In the rows, zero is written as 128.
One turn moves each row of this set onto another row. After a few examples, where does it send each row asked below?
Z57: [138 126 161 128 168 148 142 119 143 120 105 133 127  66 119  97 130 117
 147  96 110]
Z270: [107 117 139 129 141 137 133 167 192 119 129 138 141 125 137 106 111 130
 123  98 120]
Z759: [134 144 160 121 177 154 130 123 134 131 112 131 129  71 121  94 136 118
 153 103 123]
Z215: [129  73 133 126 139 159 123 113 133 126 155 106 104 123 150  97  99 102
 144 126 108]
Z63: [109 114 130 136 120 156 152 133 146  94 140 127  97 110 139 116  90 105
 145 126 142]
Z864: [135 127 157 129 179 147 134 124 121 131  98 129 133  66 134 102 133 113
 154 101 127]
Z785: [139 139 155 131 168 154 133 119 141 125 112 124 133  67 119  94 135 116
 159 103 126]
Z992: [111 112 127 139 125 156 149 135 138  97 137 118 101 110 147 122  94 104
 149 127 152]
Z808: [116 105 131 139 122 153 156 133 139  94 134 120  98 110 145 121  90 102
 138 121 140]
Z569: [114  96 142 136 142 129 142 170 168 117 109 128 147 119 153 117 108 123
 111  93 123]
Z146: [106 102 129 141 145 119 129 161 152 129 113 106 148 102 167 112 127 139
 141  95 139]
Z693: [108 106 139 135 142 135 139 155 200 124 127 135 143 119 140  96 117 131
 139  91 111]
Z681: [139 127 162 123 175 149 138 121 138 123 102 140 127  70 117  99 129 114
 140  98 113]
Z200: [127  82 118 103 160 150 130 110 143 144 117 123  92 129 148 138 112 114
 156 117 113]
Z314: [115 126 134 134 142 136 128 169 166 128 122 105 147 121 153 114 121 133
 115  93 141]
Z300: [126 117 156 124 174 141 136 126 129 121 100 152 127  62 123 100 122 116
 155 107 114]
Z120: [118 115 131 138 129 158 154 131 141  97 136 109  98 111 147 121  96 101
 135 118 152]
Z895: [104 104 128 136 143 126 129 174 149 126 113 115 153 112 165 119 112 132
 134 106 143]
Z816: [131  87 130 124 137 160 122 111 139 127 161 105 102 128 144  92 101 104
 142 123 105]
Z977: [ 99  83 137 138 143 125 138 163 182 122 114 143 149 106 152 101 111 131
 152  97 113]
Z398: [123  81 132 122 135 157 121 116 133 125 161 110 104 124 145  92  98 103
 152 128 108]
Z474: [ 94 100 136 131 137 128 134 175 171 117 121 148 149 115 149 111 100 129
 143 109 124]
Z354: [130 121 144  92 161 157 103 139 155 154 112 127 150 118 149  96  81  99
 148 129 113]
Z209: [133 104 146  98 160 152 107 140 144 152 107 126 151 115 157  98  84  95
 143 124 111]
Z9: [123  82 128 124 136 153 120 112 126 127 159 102 107 120 150  94  99 106
 152 127 112]
Z460: [128 129 154 127 168 147 133 122 132 126 108 130 137  58 125  96 133 114
 173 111 125]
Z353: [112 125 133 135 143 126 130 153 173 132 122  98 143 117 154 105 135 143
 131  88 137]
Z507: [126 135 153 122 174 149 126 128 126 129 107 137 131  65 123  96 130 118
 169 110 128]
Z458: [130  85 131 126 136 160 121 112 130 128 157  96 103 124 150  94 104 105
 142 123 111]
Z526: [132 131 145  90 147 132 100 131 139 143 116 123 137 111 145  99  84 126
 128 122  92]
Z878: [134  97 120 101 159 156 130 108 157 147 125 122  92 137 138 132 115 116
 147 113 114]
Z521: [137 115 151  97 161 157 107 135 151 157 111 118 151 120 150  97  85  97
 134 119 111]
Z93: [128 134 159 120 173 151 133 124 142 121 112 152 126  72 113  92 128 119
 157 107 111]
Z951: [127 107 116  98 153 153 122 109 154 146 131 120  89 134 137 130 118 123
 155 119 115]
Z198: [136 124 155 131 170 149 139 124 129 123 103 124 134  61 130 100 135 116
 158 104 126]
Z493: [133  91 118 101 158 150 130 110 142 144 120 115  90 129 148 138 120 121
 144 113 117]
Z742: [ 99 120 125 133 139 121 121 159 168 131 126 115 148 109 152 104 129 143
 158 102 138]
Z170: [130 115 156 127 169 145 140 122 136 118 104 140 130  57 126  99 125 115
 161 107 112]
Z255: [120  89 113  99 155 145 124 112 140 145 123 127  93 127 146 135 115 124
 165 126 117]
Z349: [119 118 133 138 123 157 153 132 149  93 140 119  93 115 137 117  94 108
 132 120 139]
Z84: [137 119 146  93 149 127 102 129 131 144 107 121 139 110 153 103  82 125
 121 121  93]
Z67: [127 121 141  90 146 126  99 133 133 143 112 130 139 107 151  99  82 125
 136 127  95]
Z376: [ 98 127 128 128 138 129 120 173 166 128 132 126 148 118 147 107 116 142
 144 110 139]
Z731: [124  89 128 121 136 157 115 114 131 128 162 101 104 127 146  92 102 107
 151 128 112]
Z994: [114 124 128 138 121 160 148 132 149  99 145 113  99 115 139 116  97 105
 148 122 150]
Z319: [122  94 116  98 156 153 122 113 153 143 132 133  91 131 138 131 113 120
 167 125 115]
Z611: [129 130 157 126 166 147 138 117 146 118 112 145 129  63 112  94 130 120
 166 106 111]
Z973: [115  88 141 140 146 130 144 156 184 120 112 127 142 114 149 106 120 129
 126  84 114]

Z215 moves to Z9
Z353 moves to Z973
Z120 moves to Z808
Where do these go?
Z376 moves to Z270
Z951 moves to Z878
Z300 moves to Z507
Z198 moves to Z170
Z354 moves to Z526

